One turn moves each row of this set onto another row. After a few examples, where does it send each row asked below?
j526: [-30   6  19 -34   5   8  26 -26 -14 -19  11 -26   4  -3  11  -5 -36  24]
j619: [-44  10  19 -38  -1   5  20 -27 -13 -25   8 -26  -1  -1 -13  -7 -19   4]
j370: [-30  16 -35  19  -8  35  31  39  17 -44  23 -19 -18 -26  25 -28 -10  -2]
j295: [-26 -19 -31   4 -13  33  44  41  21 -30  37  -5 -28 -15  26 -35 -11  13]
j968: [-38   6  21 -41  -1  -3  23 -24  -8 -27  19 -26 -17 -14 -22 -17 -27  13]
j28: [-39  13   5 -32 -18   3   5  -9 -15 -19 -13 -14  -7   3 -23  -7 -23  13]
j221: [-43  18  18 -43 -14  -2  14 -18   2 -19  -7 -24 -17   2  -5  -3  -8  11]
j759: [-19   2 -24  -3  -6  28  31  43  31 -25  14   4 -40 -11  16 -19  15  -9]
j630: [ -7  -3 -20  25 -19  48  25  28   8 -22  11  11 -20 -21  27 -26  -6   6]
j972: [-44   2  22 -30  -5   7  24 -31 -16 -32  15 -23 -10  -4  -5 -17 -35  20]
j825: [-35  -2  12 -35  -2   8  27 -31 -19 -23   5 -17   5 -14  15   2 -23  30]
j672: [-51 -10   8 -46 -19   0  22 -14  -9 -14  18 -26 -12  -7 -17 -12 -31  24]
j139: [-31   8 -13  19  -4  38  20  37  21 -17  26   2 -40 -16  11 -11   9 -16]
j628: [-36   9 -12  22 -10  38  17  42  32 -16  18  -2 -35 -19  15 -18   7  -1]
j78: [-42  -2   7 -47 -17  -8  28 -11   1 -21  25 -38 -12 -14 -12 -20 -28  29]
j309: [-46  16  -9  10 -13  46  33  45  24 -18   7   1 -22 -27  35 -12   3   7]
j483: [-31  -8 -28  11 -19  50  30  45  24 -23  24  -2 -19 -27  15 -30  -1   3]
j664: [-25   2 -21  13 -15  50  26  41  25 -25  12   6 -28 -27  17 -23   6  -2]
j814: [-30   3 -23  -1 -10  42  38  46  18 -39  36  -1 -15 -10  27  -4   8  -8]
j459: [-30  -3  10 -42  -9  10  28 -29 -22 -20   7 -17  -2 -18  -2   0 -30  24]
j490: [-13  -4 -30   8  -3  46  42  27  10 -31  12   4  -9 -10  41 -12   4  -1]
j622: [-34  17  24 -42   5  -4  15 -17   1 -12   2 -23 -16   1  -7  -3 -20  10]
j485: [-40 -17  16 -47 -16   1  18  -1   1 -14  23 -29 -17  -9 -20 -21 -35  27]
j371: [-37   4  20 -25   5  14  25 -31 -11 -32   3 -17   1  -9   8  -6 -43  25]
j129: [-29  10 -14   7  -7  45  46  42  18 -22  21  -1 -18 -48  35 -15  -8  18]
j197: [-22  -2 -24  16 -23  40  17  42  20 -11  12   3 -18  -9   9 -25   8  -9]
j193: [-42   7  19 -42 -14   3  14 -24  -9 -16  -5 -11 -24  -5 -10  -1 -18  15]
j160: [-44   8 -20  -2 -12  38  40  55  28 -13  26 -11 -13 -37  20 -17   2   7]
j782: [-34  -7 -27  19 -10  41  32  44  22 -17  42 -16  -9 -30  15 -25  -7  11]
j685: [-42   0  18 -41  -2  -7  23 -12   0 -15  26 -32 -14  -5  -8 -20 -39  27]
j10: [-17   1 -20  25   2  53  34  22   2 -25  30   1 -14 -27  30  -6  -3  -6]
j919: [-42  -4  13 -41   3  -6  25 -10   5 -25  25 -29 -12 -19 -20 -18 -41  23]
j364: [-11   9 -18  24   1  50  31  28  14 -23  18   0 -13 -37  29  -9   1   5]
j717: [-50 -13  11 -43 -12 -10  23 -12  -2 -18  26 -27 -15 -14  -7 -17 -28  35]
j400: [-32  20 -33  17  -9  32  27  41  22 -43  20 -17 -27 -25  21 -28  -6  -6]
j718: [-27   7  14 -34 -10  10  31 -32 -17 -30   4 -24  -1 -14  15  -6 -29  31]
j988: [-35 -13 -24  19  -8  40  33  40  15 -19  52 -11 -24 -23  13 -24 -11   1]
j297: [-43   9  19 -43  -4  -7  11 -17   1 -15  -3 -15 -20  -7  -6   2  -4  14]
j529: [-30   7  25 -43  -8   9   6 -12  -1 -14 -13 -15 -18   1 -11   1 -12   7]
j694: [-26  22 -33  18  -5  36  29  36  17 -44  15 -15 -20 -27  26 -23  -4  -7]
j351: [ -8 -12 -30  12 -19  37  30  43  15 -16  30  -2 -16 -32   6 -33  -6   5]
j561: [-33   0  -2 -38 -17  -4  16  -3 -15 -21  12 -22  -8 -16 -32 -20 -37  27]
j595: [-46  14  19 -38   5   1  12 -15   7 -20  -5 -21  -7   2 -15   0 -19   2]
j881: [-27   5   5 -25 -15  11  17 -21 -28 -30  -5 -11  -4 -11  -7 -12 -42  32]
j405: [-19   3 -19  -1  -7  36  41  45  20 -43  40   3 -32 -25  24  -8   3  -1]
j932: [-19  -2 -28  13 -13  56  34  37  17 -26  18   3 -13 -33  22 -22   1   2]
j745: [-22 -11  17 -35  -6  22  25 -23 -20 -24   4 -19   6 -12   9  -5 -37  29]
j810: [-32   1 -15   8 -14  43  38  41  17 -45  36   4 -29 -10  36 -12  -2   3]

j485 moves to j745
j160 moves to j129
Now these:
j718 moves to j221
j370 moves to j694
j483 moves to j932
j295 moves to j490
j405 moves to j810
j297 moves to j717
j351 moves to j630
j459 moves to j193
j28 moves to j561
j595 moves to j919
j364 moves to j628
j10 moves to j139
j972 moves to j619
j526 moves to j622

One turn moves each row of this set onto another row. After a few examples, where does it send each row asked below?
j749: [  6  -9 -23  -2   8  34   2 -32  -2 -15  19  -1  -5]
j382: [ -5  26  10 -36   0  32 -21 -25  10  12   9  -6   2]
j631: [-23  -4 -10   6 -26  -8  -2  26  -5  -9  -8 -19  -9]
j827: [-13   3 -13 -15  22  43 -29 -32  16 -21 -13 -14   7]
j100: [  0   5  -3  11  29  -5  12 -13  -2  24 -14  18 -15]
j735: [-30  -8  -5  20  36   5   6   7   6  13 -12   1   4]
j326: [ 23   4  -8 -17  -3  10 -21 -40   9 -20 -16  18  11]
j243: [ -4  21 -11 -17   8  52 -36 -14  16  -5   8  -7  -1]
j55: [-27   4  -7  -8   6  26 -18  -3  -3  -5  36 -14  22]
j523: [ 12  17  -3   7  17  -2 -24   7   1  25 -25  28  -5]
j348: [ -2  15 -18  11 -12 -28 -17  -7 -11 -21 -20  -4 -28]
j837: [-14   6 -18  19 -17 -12   9   5   4 -20  -4 -11 -29]
j741: [-11  17   9 -23  -6   3 -42 -12   8 -11   1   5  37]
j648: [-14   7   8 -35  14  23 -14 -44   9  -4 -12 -13  10]
j794: [-11   4  -9  -2 -22 -24 -28  15 -20 -10 -24 -13  -7]
j661: [-37  -7  -2 -22   8   7  19  12 -20  -6   5 -10 -12]
j559: [-40   7  -4 -18  15  -8 -32  18 -14 -28 -22  -3  10]
j353: [-17   4  -6  15  25   8 -30  27   7  13 -23  12  15]
j421: [  6  14 -12 -14  -5  13  18   1  -1 -12  -3  19 -39]
j322: [  2  28 -14  -9   3  -2 -32   8   5 -34 -30  26 -18]

j749 moves to j55
j243 moves to j382
j794 moves to j348
Now these:
j661 moves to j559
j353 moves to j523

One turn moves each row of this set onto another row. After a few examples, where does it send each row asked below?
j58: [ 11  12   8 -30  17 -14  -7   6  27  12  -5 -28  22   8   1  13]
j784: [  7 -15 -20   5 -20 -11 -10 -37  -8  -4  30 -19  -3  -5  -5 -18]
j752: [  7 -15 -18  10 -24  -9  -8 -34 -12  -5  30 -17  -6  -8  -6 -19]
j36: [ 19   1   6   3  51 -18   9   2   8   2  -5   7   9  20   8  16]
j442: [ 10 -12 -17   5 -20 -12 -11 -40 -11  -5  28 -19  -2  -5  -7 -16]
j854: [-15   3 -20 -18  40  -9  -7   1  10 -10  -3   3  22  20   7 -12]
j873: [ 10 -18  13 -20   4 -25  -6  17  41  10  -8  -9  16   3   3  16]
j539: [-16   3  -6  23  14  19   6  19 -22 -17  -3  27  -7  -7   1 -21]
j20: [ 15  22  22 -18 -16 -19   0  22  24   6  -4 -14  15 -15 -13  11]
j681: [ -6  14   8 -21 -20 -11  -8  25  13   8  -2  21  17  -9 -31  15]
j913: [ 10 -12 -17  10 -22  -9 -10 -37 -13  -5  28 -17  -7  -7  -8 -18]
j372: [  2 -29  14  28   6  22   6  27  -2   7 -12  11 -20  -9  12   5]
j211: [ 20   5  18  33  26  -2  20  18 -14  -4  -5  25 -11  -2   1  10]
j859: [  9 -13 -17   9 -20  -8 -10 -38 -13  -5  29 -18  -6  -5  -6 -17]
j789: [  3 -30   2 -11  31  -5  -6   9  29  13 -10 -12   7  16  17  13]
j57: [  6 -16 -19   6 -18  -9  -9 -37 -10  -4  30 -19  -4  -4  -4 -19]
j500: [-19  -3 -19   7  41  15   0   6 -13 -12  -6  13   3  14  11 -18]
j175: [-14  -5 -15 -25  33   7 -14   2   8  18  -7   6  16  23  -7  14]
j22: [-15  -2  -1  13   5  32  -2  21 -22  11  -7  30 -10  -5 -14   7]
j13: [  9 -17  25  20 -21   1   6  35  10   3  -9  14 -11 -24  -2   8]
j169: [ 25  14  26  23   6 -19  18  25  -2  -6  -2  26  -3 -11 -10  13]
j196: [ 11 -11 -16   6 -23 -12 -11 -39 -10  -6  29 -18  -3  -6  -8 -16]
j729: [ -9  10   9   3 -20  11  -2  30  -7   7  -5  32  -1 -17 -28   9]
j313: [ 13  19  28   9 -25   4   8  30   1   3  -5   0  -5 -28 -12   5]
j463: [  0 -34   2  13  31  19   1  13   7  11 -13  -1 -10  10  22   8]
j467: [ -9  15  -9 -27  12 -30  -7  10  24 -14   0   5  30   6  -8  -9]
j163: [  1  -3   3  14  33  35   4   8 -14  12 -11 -12 -12   5  16   3]
j398: [ 10 -11 -16   8 -24 -11  -9 -37 -12  -5  29 -17  -5  -8  -8 -17]
j944: [ 24  10  13  -6  32 -36   8   8  19   0  -2   7  16  12  -2  19]
j277: [-17  -9 -13  -1  32  30  -8   7 -14  16  -9  17   0  15  -3   9]
j56: [  8 -14 -18   4 -23 -13  -8 -36  -8  -5  31 -19  -3  -7  -7 -19]
j891: [ 10 -13 -18   8 -19 -10 -10 -39 -12  -4  28 -18  -5  -4  -6 -16]
j407: [  3  -1  -2 -13  42  13  -4  -2   8  16  -8 -26   8  18  16   8]
j332: [ -8   7  -4 -35   7 -14 -16  11  21  14  -4   8  25  10 -21  17]
j970: [-10  16   4  15 -14  -3   7  30  -9 -21  -2  30   2 -20 -14 -18]
j142: [ 12 -12  24  -4 -22 -22   0  31  33   4  -7   4   6 -16  -6  12]
j276: [ -5  21   4 -11 -15 -27   0  25  14 -20   0  19  20 -14 -19 -12]
j437: [17 -2  7 24 49 -1 15  8 -9  1 -6 16 -6 14 10 13]
j24: [  6   7  18  26  -1  30  10  24 -19   6  -8   1 -18 -18   2   1]
j460: [  6 -16 -19   9 -20  -8  -9 -35 -12  -4  30 -18  -6  -6  -5 -19]
j74: [  7 -14 -17   7 -26 -11  -9 -34 -10  -6  30 -17  -5  -9  -8 -20]
j770: [ 27  17  23   4  11 -36  13  19  15  -5  -1  17  11  -4 -12  17]

j56 moves to j784
j211 moves to j169
j859 moves to j913
Now these:
j539 moves to j970
j22 moves to j729
j463 moves to j372
j20 moves to j58

One turn moves each row of this set onto another row. After a few examples, where does it send each row asked below?
j564: [ 18 -27   0   9  -3 -12 -13  -8 -16   4 -30  -1   2 -35  11  13  24  20
 -12   0  -7  -3  27 -17   9]
j508: [ -9  -9  -1  19   4 -11  -5   9   3  -7 -25  15 -22   7 -21   3   2  -3
  15   8 -33 -13  45 -35 -13]
j574: [  6 -20  -8  -5  -8 -19  13 -11 -23   8 -37   3  -6 -14  -9  10  16  -1
 -11   7 -12   4  43 -16  10]
j642: [ -9   8   0  18  10  11 -23  11  15  -3   4 -33  12   3 -26  -2 -22  26
  16  15  -4   3 -30  32  -9]
j173: [  3  19 -14 -28 -16  23  -7  -3  13  14  21  -3  16  12 -18   4 -24  10
   3  -1  16  -3 -11  34  15]
j645: [-10 -25  20 -15 -22  21 -21  -2 -17   0  10 -19   6 -18  16  -3 -20  10
   9 -12  30  10  -8  26  -2]
j162: [-17 -21  24   9 -14  -1 -26  -1  -4  -3  -4  -7   3  -4   9 -17   0   0
   5 -21  42  21 -10   0  -6]
j217: [ 14  17   9  -8  -6  32  -5  23  11   0   2  -4  32   9  10  -4 -27   5
  18  -3  14  12   3  37  24]
j900: [ -4 -19  19  17  -6  16 -38  20   9  -4  12 -11   7  -6  -6  15 -33  27
  32   2  -4  -3 -16  20 -32]
j882: [  2   6  22   2   0  20  -6  34  14   1   0 -12  25   5  -2   0 -28  15
  46   7 -16  16 -11  21 -26]
j151: [  5 -11 -13   4   4  -9   3   6  -2   2 -17  13 -23   2  -7  -1   0  -9
  19 -18 -40  -7  49 -33 -15]
j331: [ 10 -13  -9  -2 -13 -12  17 -19   0   7 -51   0 -11 -19  11   8  14   8
 -19   1  -7  -2  26 -20   6]
j845: [  1 -16 -16  22  -4 -19   7   5   4  -4 -22   9 -30   5  -4   8 -11   2
   6   2 -12 -30  36 -34 -30]
j404: [-14 -17  19  -5 -33   2 -14  -8  -9  17  21 -17   7 -17  -1 -20 -10 -13
  14 -22   9   7 -18   1   0]
j342: [ -3  -2  -4   0 -15  32  -1  -4 -10   2  30  -3  10  25   1   9  -5  -6
  22 -13  -2 -20 -11  38  17]
j920: [ 15  15 -15 -20  -7  18   8   5   0  20  24  -2  24  12 -10   7 -29   5
   5 -15   8 -16 -13  28  25]
j560: [ 17   3 -24  -8  34 -22   3   9  -4 -12 -24  22  -6 -11  -4 -12 -21   4
   7  -7 -21  -5  37 -28  14]
j457: [ 10 -29 -19  10 -16 -26   8 -12  -2  -7 -27   4 -15 -11  -1  16  -3   4
 -19   2   6  -5  38 -25  11]
j853: [ 11  18 -21  -5  26  -4  17   1  15 -12 -43  19 -12   0   8  -3 -18  16
  -9   8  -6 -21  25 -25  13]
j684: [-23 -13  16   3   1   5 -17  -5 -22 -13  20  -7   5 -10  10 -28 -14  -6
  29  -7  10  -6 -33  12   0]
j686: [  2   8 -10 -23   3  27  14  10   2   1   7   4  10  41   4  19 -15  16
   5 -16  28   4   3  25  10]
j874: [ 16 -16 -22   2 -17 -20  -3  -4  -1  11 -53   3 -14 -27  11  21   1   7
  -3   8 -29   2  19  -8   5]
j440: [  0   1   5  14   5  -5 -18  20  16   8  20  -4  18  -3 -26   0 -35  16
  34   0 -21  -8 -34   2 -22]
j890: [-16  -2  13  -8 -33   9 -30 -12   3  17  15 -15   2 -15 -11 -25  -9  -5
  12  -7  22   5 -18  14 -13]
j234: [ 10  13 -23  -5  33 -14  12  10 -13  -5 -35  23  -5   0 -11  -6 -16   7
  -4  13  -8 -23  38 -18  13]
j378: [  8   8 -11 -24  37   6   7   8  -9 -21 -15  19  -7  -5  15  -5 -13  22
   0   1  -3 -18  32 -28  25]
j481: [  7   7  -5 -16   6  36  -9  18  -2   0  16  -2  11  14   7  14 -42  23
  15  -6  18 -20  -4  40   1]
j916: [ -8  17  -9  -5  -6  35  -2   1   1  12   9 -33   5  21 -11  -2 -12   9
   2  -1  11  -9 -11  47   6]
j288: [-31  -3  15  -4  -8  19 -16  -4  -3  -3   9 -40  -5  -2  -6 -26 -11   3
  14  -1  13  15 -22  19  -6]
j105: [ -4   1 -18  -1 -12   5  -1  10  17   0 -33  14 -36   9  10  13 -12  -4
  19   0 -43 -14  34 -24  -6]
j930: [ 28 -17 -25   3   2 -23   3  -7 -14  11 -31   8   0 -20  -5   9   9   0
  -7 -13 -23   1  44 -11   9]
j557: [ -5  11   0  -4  -1   2 -22  10  19  11  13  -7  13  -2 -31  -2 -32  23
  30  12  -7  -2 -31  16 -33]
j292: [  4  -5   3  24  16  -4 -15  25  11   7  -9  -1  13  15 -14  18 -16  31
  27   1   3  -1 -23  13 -46]
j210: [  5 -11  -2  17   9  -2 -13   5  -6  -5  13  -6  27  -3 -15  17 -17  22
  31  11 -16  -7 -39  33  -2]
j863: [  3  -8  -1  11   8  11  -3  14   3   0 -13  11 -21   8   1  18  11  18
  21  -1 -40 -27  36 -29 -28]
j515: [  4  10 -23 -16  15 -13  -2   7   2 -11 -45  19 -23 -18  20 -11 -28   2
   0   7 -12  -9  19 -22  22]
j858: [ -6  -4  -1  15  -3  -3   5   0  25  -7 -37   9 -27   4  -2   8   2   8
  11   4 -33 -12  29 -40 -21]
j501: [  7  -5 -28 -13  20 -22  28   3  -4 -17 -24  15 -17   4   0   8 -29  15
  -6  10   0 -18  30 -29   2]
j670: [  3  -5  29   8 -25  19 -17  15  -5  16  -9 -19  22 -16  16 -21  -7  -7
  25  -8  14  16  -5  27 -13]

j342 moves to j210
j916 moves to j642
j863 moves to j564
Now these:
j645 moves to j481
j105 moves to j874
j574 moves to j234
j457 moves to j501
j858 moves to j331
j686 moves to j292
j217 moves to j882
j404 moves to j920
j930 moves to j560
j557 moves to j890

